In the rows, 128 means zero.
Turns in one plane each, and the order they were made in; the first pair answered:
turn G:
[135 111 113 101 177 172 167 145 119] |-> [152 176 162 141 173 140 133 141 160]
[103  95  71 130 133 121 174 144  82] |-> [137 120 107 104 188 168 143 173 154]
[127 156 157 150 133  95  96 133 116] |-> [108 114 121 134 119 100 124 129  74]
[149 129 110 181 108 159 168  88 137] |-> [152 117 105 164 120 179 172  96 142]
turn Z:
[119 122  97 147 125 123 181 102 119] |-> [118 125  95 116 170 129 172 136 124]
[105  89 123  95  88  66 139 107  69] |-> [116 140 138  83 172  49 118 163 104]
[109 117 133  52 162 112  91 170 111] |-> [125 179 162 161  98  65  98 111 139]
turn T:
[103  91 154  96 131 143 142 121 104] |-> [ 93 112 141 123 136 101 157 124  88]
[135 128 122 128 140 128 107 153 127] |-> [134 123 118 125 140 132 110 154 125]
[135 119 118 125 107 157 145 103 125] |-> [129 133 110 143 110 129 156 105 113]
Pairs:
Each pair is two turns apart.
[115 115 108  90 182 149 132 154 130] |-> [111 157 112 130 184  98 133 156 127] => T, G
[118 101 134 108 140 111 142 131  66] |-> [149 156 172 168 128 108 130 107 127] => G, Z
[139 120 158 106 140 167 160 140 134] |-> [132 144 139 147 142 125 184 139 122] => T, Z
[115 162 196  55 134  86  80 178 139] |-> [135 200 202 145  93  70 108 129 169] => T, Z
[118 120 161 134 127 136 155 122 117] |-> [118 118 159 129 133 140 157 127 119] => T, G
[117  81 110 106 120 158 139 123 111] |-> [122 158 152 159 116  91 106 123 133] => T, T
[126 138 125 110 145 133 121 122 163] |-> [126 144 116 138 131 122 138 108 158] => T, Z
[139 128 154  89 155 154  95 139 152] |-> [141 157 150 116 171 130 105 147 160] => T, G
[129 127 168  99  96 134  90 114 139] |-> [113  96 132  97  84 128 120 108 101] => G, T
[126 141 116 109 109 118  93 100 137] |-> [124 139 115 101 117 116  90 108 133] => Z, G
[158  98 164 118 142 148 122 105 174] |-> [155 125 132 148 181 115 156 127 168] => T, Z
[154 135 144 101 165 145 145 142 158] |-> [125 126 119 136 109  90 169 111  97] => G, G
[106  84 123 102  94 132 129 115  92] |-> [144 157 171 142 128 133 105 122 172] => G, Z
[114  98 128 123  99 115 143 104 104] |-> [121 132 140 100 168 107 123 153 130] => Z, T
[155 139 128 123 182  80 136 158 138] |-> [140 114 102 118 164  75 156 148 105] => G, G
[160 170 150 154 132 167 122 106 154] |-> [155 147 155 136 110 181 112  96 145] => Z, G
[143 114 108 107 149 166 138 108 136] |-> [143 116 124 119 113 161 125  84 135] => G, Z
[155 144 184 125  89 137  73 102 164] |-> [164 165 156 118 177 140 100 153 185] => T, Z
[153  82  88  87 167 173 176 148 118] |-> [151 154  94 192 131  89 193 115 117] => Z, G
[174 111 148 138 106 130 110 125 199] |-> [174 106 145 116 131 136 106 144 199] => Z, Z
[116  94 103 127  93 138 153 107 101] |-> [118  91  92 110 129 151 158 129 108] => T, G
[112  96  96 121 171 149 141 133 120] |-> [124 155 149 153 163 116  96 128 153] => T, T
[105  82  94  86 134 139 152 137  79] |-> [ 95 124 101 125 124  77 146 136  66] => T, Z
[136 128  96 165 156 151 125 116 154] |-> [135 119  93 149 164 157 125 124 149] => Z, Z
[121 124 137 132  91 169 149 117 113] |-> [114 140 122 110 152 151 151 164 109] => T, Z
[120 139 124 104 172 133 122 154 131] |-> [108 122 125 137  90 118 127 102 102] => G, Z
[130 159 132 150 158  85 137 151 117] |-> [136  89 115  99 148 164 150 139 116] => Z, G
[121 135  83 142 138 105 162 119 148] |-> [125 159 108 150 131  88 137 117 159] => Z, T
[ 92 111 150 105  65 116  99  98 109] |-> [ 97 147 145  77 163 103  91 166 131] => T, Z
[136  94 102 123 110 167 139  94 151] |-> [140 135 129 159  94 131 122  83 163] => G, G
[140 136 146 176  68 136 116  76 132] |-> [129  97 103 159  75 152 151  80 104] => T, T
[131 116 135 117 107  88 124 112  94] |-> [136 139 143 130 119  77 120 117 107] => Z, Z
[124 135 151 113 127 110 105 137 110] |-> [123 119 141  99 132 124 113 141 107] => G, G
[127 105  98 182 126 139 192  90 123] |-> [145 159 140 155 203 134 144 144 172] => Z, G
[128  85  92 112 116 162 150 117 135] |-> [137 102  87 120 147 161 159 132 152] => G, T
[134 149 129 115 154 148 125 145 150] |-> [112 113 117 114  98 137 132 117 103] => G, Z
[127 108 111  85 131 143 127 119 116] |-> [131 156 142 127 112 100 105 105 130] => G, G
[120 120 131  91 166 136 119 160 135] |-> [119 151 135 122 166 101 119 159 135] => T, G
